In the rows, 128 means zero.
A single turn carries every row of the set below to another of its rows. Some are shown first; where does it send the rows asked next?
gaka: [155 134 115  98 120  99 118 118 126 146 137 104 151]
Moko: [161 109 141 130  80 140 127 126 135 161 128 106 122]
lamam: [146 120 133 152 114 104 120 143 135 154 126 101 167]
doso: [152 111  76 111 121 125 105 123 132 159 136  88 137]
rap: [153  82 109 128 130 131 118 136 161 171 127 126 170]
benu: [149 125 125 139 104 100 133 150 134 155 132 107 169]
Kur: [164  95 113 125 144 127 108 137 146 141 133 117 175]
sakeg: [161  90 118 118 144 133 107 136 150 143 132 114 167]
reloz: [160  98 113 102 131 127 118  96 129 174 120 132 153]
gem: [164 110  84 145  87 129 135 123 116 155 151 116 141]
Dem: [154 134 129  99 111 106 121 124 122 162 122  98 143]
rebi: [177 110 106 114 134 135 117 103 109 155 135 132 142]
vokol: [166 118  92 151  79 118 132 130 115 165 137 109 151]
vigov: [181  95 122 136 105 142 129 137 147 148 142 146 142]
riden: [164  98  93 115 131 125 114  98 126 177 122 130 159]
buv: [151 118 109 145 111 102 131 154 144 145 147 115 165]
vodas: [141  99 108 126 109 138 127 157 151 171 129  83 139]
Zeme: [156 117  76 127 113 122 110 128 125 174 123  85 141]
sope: [171  91 112 136  98 131 136 115 138 173 133 152 157]
sof: [158 136 131 116 117 109 113 113 119 163 117 103 134]
Meve: [156 120  90 136 119 124 103 118 122 174 117  87 129]
tonit: [175 106 100 114 136 142 117 104 111 159 134 129 135]
soko: [156 110 130 110  80 139 137 129 132 166 131 102 123]
Rek: [168  84 115 126  97 144 135 116 141 175 132 146 144]
Los: [138  99 122 140 119 138 116 150 148 166 122  84 141]
Sek: [156 114 128 110  87 136 143 121 126 151 148 116 122]
Benol: [142 101 114 120 115 136 129 158 162 158 144  99 135]
Tupe: [168 112 106 163  77 124 121 126 123 161 132 109 142]
fotob: [183  93 111 142 103 143 126 138 145 150 143 145 141]
vomal: [154  88 123 125 129 118 124 133 159 166 127 134 177]

Tupe turns into Meve
vokol turns into Zeme
tonit turns into sakeg
Now these:
rap turns into Rek
gaka turns into buv

